In the data rows, the value 128 means zero.
Some points, one per row:
[103 141 112  78 164 120  98 117  96 121  71 138 151 110 129 154 124 100  62
 141 190  74 201 102]
[115 115 173  60 133 140 143  54 111 186 200  90  76  55 196  64 199 164  76
  16 186 173 178 148]
[ 67 184  98  81 137 100 126  71 164 107 134 184  81 138 114 122 174  88  33
   9  84 126 212 163]
[ 60 107 138  69 180 139 107  99  87 119 192 193  82 208  67 100 127  97 130
 154  91 159  86 141]
[108 148 169  47 129 134 144  51 136 188 145 124  79  19 191 103 217 154  45
  31 180 166 170 153]
[103 182  93 106 134 106 179 153  72 100  61 154 128 149  98 118  78 100 150
 136 136  90 134 184]
[105 184  97  93 136 107 179 153  86 100  55 149 121 150 102 107  70 100 153
 131 136  91 133 186]
[ 88 154 127 131 118 139 202 107 136 120 103 147  73 115 122 106 157  85 142
  37 125 146 110 201]
[209  84 102 214 143  86  36 190 171  92 167 123 220 227  95 192  68 153 168
 255  67 103 118  49]
[146 109 151 181 165 144 112 160 131 130 195 177  96 241  72 146  97  97 209
 216  55 199  10 142]
[165  97 150 154 153 129 133 200  93 102 157 122 141 225  60 178  36 109 199
 255  94 131  49 104]
[107 163 130  17 109  69 195  96  84 119 166  94  95 101 156  73 113 180  55
  28 128 107 251 152]
[128 175 144  44  87 106 248 129  81 138  98  85  87  46 159  97 125 166 118
  69 162 118 142 185]
[113 151 148 133  96 169 148 155  98 165 126 167  80 156 120 132  93 115  96
 140  68 155  84 111]
[ 84  89 128  99 165 153  84  78 184 117 137 144 123  97 103 172 219  96  91
 126 152 136 115 102]
[107 147 121 120 137 102 171 159  55  94 109 126 119 183 105  79  51 110 186
 122 142  95 143 185]
[148 141 150 108  86 143 165  92 143 188 141 105 106  27 198  94 186 180 112
  59 151 175 120 151]
[113 124 120  83 220  96 109 136  90  85 161 166 117 222  48 163  73  69 167
 206 138 123 105 159]
[143 122 203  51 162 149 113 121  90 198 255 170  51 174 107 137 115 154 101
 194  70 232  49 106]
[123 126 103 109 145  85  45 132 125  98 139 119 177 172 135 134  79 140  61
 131 129  61 255  74]
[136 142 105 127  90  96 133 187  75  94 140 118 152 209 111 109  25 156 124
 143  56  78 185  90]
[100 108 103  65 180 116  68 126 119  98 102 148 178 131  80 178 133 112  92
 217 163  77 139  79]
[125  86 124 169 121 161 124 115 194 117 129 132 151 105 109 157 184 122 155
 154 125 143  63 101]
[140 128 143 170 109 164  78 143 133 165 113 144 132 127 148 132 132 128 111
 149 109 144 107  92]
[136 122 137 177 110 165  72 142 123 167 116 144 134 128 149 131 133 129 106
 147 110 147 108  93]
[102 116 101  98 154 106 170 162  73  71 134 145 149 204  62 100  71 121 214
 207 114 102  79 155]
[113 192 123  44 111  79 254 110  81 122  83 105  91  50 149  69 128 151 149
  48 178 121 147 241]
[148 140 153 118  87 143 168  95 143 187 131 100 102  27 197  89 206 179 108
  52 150 174 123 151]
[150 132  60 172  94  91 117 142 185  76  60  95 193 101 146 149 127 140 103
  91 133  50 220 109]
[147 139 154 121  87 141 170  95 148 188 134 100  98  27 198  87 189 182 109
  52 152 173 121 152]
[134 121 104 154 118 125 161 132 148  93  54  75 157  70 144 143 137 109 138
  92 202  66 169 147]
[105 108 134  84 167 120  86 123  83 117 122 103 145 143 134 122  95 111 101
 131 197  71 208 112]
[156  73  83 165 116  91  57 175 132  75 151 121 232 201  96 137  73 179 160
 232  70  72 144  42]
[141 142 122  38 122  66  71 113  83 149 179 109 154 117 179  81 111 211  46
 112 124 105 252  89]
[150 114 117 147 177 101 134 178 105  82 146 142 141 230  57 148  52  94 227
 242 109 128  53 158]
[120 162 125 106 109 131 176 175  61 113  75 132 119 146 108 148  44 114 118
 160 119  90 128 132]
[131 154 132 110 112 115 167  78 158 174 125 116 100  31 193  59 210 168 142
  31 168 176 127 207]
[151 124 120 154 180 104 139 175  97  82 147 143 134 228  56 149  56  96 228
 239 109 125  55 159]
[134  85 160 193 110 163 142 117 149 133 140  80 120 116 162  98 148 121 163
  64 158 139 133 128]
[158  79  81 162 116  90  51 177 129  75 150 121 225 202  98 126  78 178 157
 240  71  74 146  48]
[130 122 125 175 107 163 132 114 168 140 108 107 128  84 155 132 176 113 125
  73 150 134 128 127]
[165  90 187  87 178 142  37 105 123 206 252 149 100 146 140 148 160 167 110
 207 112 218  71  93]
[ 81 129 175  82 142 168 125 118  51 161 187 162  50 183 118  99 101 100  75
 105 103 157 144 114]
[150 113 118 149 179 103 138 183 102  88 147 144 135 229  59 158  53  96 228
 238 110 131  54 162]
[156  80  83 164 118  91  55 179 131  76 146 118 226 203  98 134  80 180 164
 235  71  77 145  43]
[158  78  76 154 116  91  57 173 139  75 151 120 222 202  97 134  72 180 164
 238  70  75 143  47]
[131  87 153 194 110 163 142 114 145 139 151  82 121 117 161  96 152 121 166
  64 156 139 135 126]
[118 144  85 155 144  91 169 109 157  77  33 100 156  74 141 110 157  96 171
  68 218  66 175 196]
[144 133 103 195  83 128  89 124 203 127 119 123 155 112 158 137 159 142  91
  69  82 124 176  88]
Then 10 other points, each followed by its number:
[ 93 134 107 116 138 140 134 139 119 121 136 197 108 182  66 119 139 114 164
 193  58 167  28 136] 0
[138 126 144 175 109 164  84 141 132 167 121 142 138 128 150 138 131 129 107
 153 111 145 107  92] 1
[205  87  96 218 142  86  33 193 175  89 163 119 214 227  95 190  58 151 173
 255  65 104 120  48] 2
[205  88  92 218 143  86  38 196 177  87 166 120 220 226  96 197  55 152 179
 255  64  99 121  46] 3
[135 126 137 174 109 165  79 140 126 167 118 141 138 127 146 139 137 128 109
 148 108 144 110  94] 4
[123 170  86 132  82  95 180 156 143  72  75 112 143 131 118 141  94 128  93
  74  93  65 198 123] 5
[182  99 147 209 149 163  37 160 185 158 151 160 150 174  98 213 136 114 149
 255  76 179  22  66] 6
[130  89 161 198 109 165 139 115 142 136 150  84 122 116 161  96 146 119 167
  62 159 142 132 127] 7
[ 59 183 126  60 163 138 123  92  88 147 133 199  56 153 108 118 140  76  66
  89 114 149 141 168] 8
[147 142 153 117  89 144 161  93 144 192 141 104 104  26 198  87 197 180 110
  56 150 176 120 148] 9
Which of these numbered points is nearest to each point below, ignoring the 3 directions in which the first points spread most? Its number follows each.
[147 141 154 115  90 141 155  99 141 189 139  99 106  27 197  88 197 181 111
  58 153 177 120 153] > 9
[140 122 129 181 109 162  85 144 133 166 117 147 127 128 147 127 138 128 103
 147 109 143 106  92] > 4
[133 140 103 138  88 100 134 186  86  93 135 116 149 211 114 115  21 156 115
 143  55  81 186  96] > 5
[134  84 153 195 109 161 137 117 152 134 149  83 120 116 160  97 162 122 165
  61 158 143 132 130] > 7
[133  87 157 195 109 163 147 115 134 139 150  85 121 116 161  96 149 121 163
  66 157 137 133 131] > 7
[134  86 159 202 109 162 148 117 146 138 150  84 115 115 162  96 150 120 166
  61 157 139 133 132] > 7
[ 94 137 116 113 138 143 130 145 116 124 136 196 112 181  68 121 131 115 165
 197  57 160  28 135] > 0
[163 112  97 184 102  88  70 174 128  98 126  95 206 179 144 115  64 168 131
 158  99  68 207  74] > 2
[104 176  99 103 135 101 177 155  70  96  63 152 116 148 100 116  70 101 151
 137 138  88 134 182] > 4
[138 124 147 176 109 163  83 146 131 168 124 143 137 127 150 137 130 128 102
 148 110 145 107  93] > 1
[138 139 117 134  89  95 143 184  81  96 136 116 151 209 115 106  29 155 118
 145  56  83 187  90] > 5
[183  97 138 210 150 164  42 162 185 158 154 166 154 174 100 212 142 114 158
 255  77 181  20  65] > 6
[204 154 136 145 125  97 168 129 162 156 101  73 136  41 182 164 141 153 146
 107 198 133 138 165] > 3
[115 155 111 153 101 107 109 147 117 121 179 165 110 222 121  72  86 142 129
 100  19 150 149 129] > 5
[121 161  76 133 112  67 137 165  88  79 125 141 158 213 108  85  34 140 146
 122  72  77 192 149] > 5
[139 126 142 163 110 163  91 139 146 165 110 143 129 128 151 133 132 127 109
 147 109 145 108  92] > 1
[ 65 148 153  65 166 139 131  97  69 143 176 171  52 186 112  84 111  86  99
  77 119 158 149 166] > 8
[147 134 153 118  88 144 161  99 143 190 139 104 103  28 196  89 193 181 109
  57 153 175 121 148] > 9
[ 61 179 128  60 162 137 121  90  89 152 132 197  60 153 106 117 143  75  62
  85 112 146 143 170] > 8
[183  96 135 206 150 162  38 161 179 158 155 158 146 173 100 215 139 115 151
 255  77 179  20  68] > 6
[ 59 182 134  62 163 134 124  93  95 149 126 199  59 153 104 119 137  77  64
  84 113 149 142 164] > 8
[147 140 152 117  87 136 165  96 134 188 134 104 103  28 197  92 191 180 114
  57 152 175 119 153] > 9
[100 175 139 134 122 142 156 130  98 149 118 181  84 160 112  99 114 103 126
 111  83 156  92 166] > 4
[122 166  85 128 113  74 146 167  93  74 124 136 141 213 105  76  34 140 150
 116  71  86 191 147] > 5
[ 67 190 105  33 175  96 143 112  60 100  73 169  93 141  94 127  87  75  80
 111 164  77 185 179] > 8
[ 92 134 113 115 137 142 133 139 112 125 140 197 103 181  69 121 126 113 161
 195  56 165  29 138] > 0
[105 178  89 101 133 103 176 156  77 100  64 147 122 149  99 112  64 100 150
 134 137  90 133 184] > 4
[ 99 140  91  87 150 100 163 161  91  75  86 169 155 172  53 132  84 113 185
 210 108  94  71 156] > 0
Here are 10 other points, each followed by its number:
[153 189 108 149 158 103 157 167 117 114  80 151 119 175  97 174  60  75 165
 168 132 120 110 185] 0
[113 153  80 143 111  70 187 132 127  49 114 107 143 166 118  76  83 123 156
  38 114  73 211 185] 1
[188  99 134 213 147 120 138 151 154 101 106  61 150 129 145 168 100  92 193
 112 206 104 151 144] 2
[167 156  89 110  76  67 141 122 160 122 103  85 177  46 191 102 150 209  85
  82 134  96 214 127] 3
[146 141 151 113  87 144 158  92 148 192 141 100 107  27 197  88 196 180 113
  64 154 178 121 150] 4
[143 132 109 145 122 124 113 156 111 117  55 117 171 117 137 143  88 127 130
 168 162  82 151 107] 5
[146 130 156 117  87 144 162  95 145 187 135  99 102  27 195  90 195 181 112
  53 150 171 121 149] 6
[177 117 151 241 130 158 113 126 205 152 121 112 118 108 151 191 161  84 129
 108 144 161 102 134] 7
[148 136 145 122  88 143 163  91 146 188 139 103 102  26 199  85 195 180 107
  60 150 178 120 146] 8
[126  83 117 169 121 163 122 115 189 115 122 130 151 104 109 153 181 123 165
 161 124 142  63 102] 9
Which of these numbered points is nearest to each point below, ignoring the 3 directions in which the first points spread most? Its number follows each.
[104  67 112 129 144 126  47  87 193  94 203 133 154 161 111 138 182 137  86
 115  89 123 171  59] > 1
[145 141 125 166 162 145 100 154 144 136 154 209  94 206  65 184 110  89 172
 225  49 194   5 140] > 0
[115 100 132 110 128 131 162 185  50  86 140 127 141 201  67 122  46 135 195
 230  99  99  73 104] > 6
[117  92 133 106 128 131 157 179  70  86 144 124 145 202  63 120  54 136 194
 230  97 101  72 105] > 6
[134 184 191  59 143 145 168  80 120 200 178 145  24  74 158 162 171 113  42
  55 134 210 125 164] > 0
[124  80 125 168 122 161 118 114 186 119 125 129 150 105 109 156 185 122 165
 153 124 141  61 101] > 9
[145 139 132 157 162 146 106 152 159 137 152 203 105 207  65 189 110  87 175
 231  50 193   6 139] > 0
[151 122 125 149 179 103 138 179  96  86 146 145 139 230  58 150  48  97 232
 237 108 130  53 157] > 4
[123 158  83 134 113  69 138 165  98  80 129 139 151 213 109  83  44 140 146
 122  73  84 191 144] > 1
[137  99 126 171 123 124 167 133 119  90  94  57 161 105 150 106 117 119 183
  86 209  70 175 144] > 2
[138 162 100  84 125  77 187  95 133 122  73  89 140  19 181  67 174 165 165
  54 220 108 168 219] > 4
[140 134 114 150 120 122 121 162 113 122  62 111 168 116 137 145  84 125 131
 166 161  80 149 111] > 5
[150 149 127  85 100 104 192 117 130 142  82  69 146  16 187  99 147 180 126
  75 205 109 161 168] > 4
[119  94 132 109 130 131 155 180  61  88 138 126 145 201  64 119  54 136 192
 231  99 102  72 104] > 6
[131 169  98  31 119  60 131  84 148 122 116 104 155  39 183 121 168 183  28
  43 162  91 255 128] > 3
[151  71  77 162 114  83  94 145 175  47 139  87 222 158 106 128 115 162 178
 158 112  65 164  80] > 6
[123  77 127 173 120 164 120 116 180 119 120 127 149 105 109 151 195 122 159
 150 123 139  63 101] > 9
[137  97 126 167 123 124 170 136 109  88  95  49 155 106 145 108 116 118 187
  81 209  71 175 146] > 2
[112 124 141 124 108 128 230 147  77  83 105  76 105 135 119  98  72 107 171
  75 169  84 154 164] > 6
[141 139 132 162 161 144 106 154 152 135 154 203 106 206  63 178 116  87 172
 227  52 190   5 140] > 0
[157  76  77 171 118  91  49 177 147  74 145 118 224 201  98 130  76 179 165
 233  69  76 145  47] > 6
[143 127 108 144 120 124 114 156 108 121  64 113 172 118 137 150  98 127 127
 165 160  78 151 110] > 5
[104 197 112   0 104  72 189  92 110 124 117 122 100  69 150 113 141 170   9
  38 121  98 243 148] > 3
[122  81 121 170 123 161 120 118 180 118 121 129 153 104 113 146 193 121 158
 153 123 143  63  97] > 9
[144 136 109 148 123 122 115 160 110 120  58 110 174 117 135 142  82 127 129
 171 161  78 150 101] > 5
[135  95 119 168 122 122 169 133 112  88  93  52 155 106 150 108 110 118 184
  82 210  75 176 149] > 2
[148 137 146 118  87 140 161  93 143 187 142  97  98  27 198  85 198 181 111
  56 152 175 119 148] > 8
[126  73 117 167 123 164 116 116 184 113 125 123 149 105 109 152 196 123 159
 153 125 139  64  99] > 9
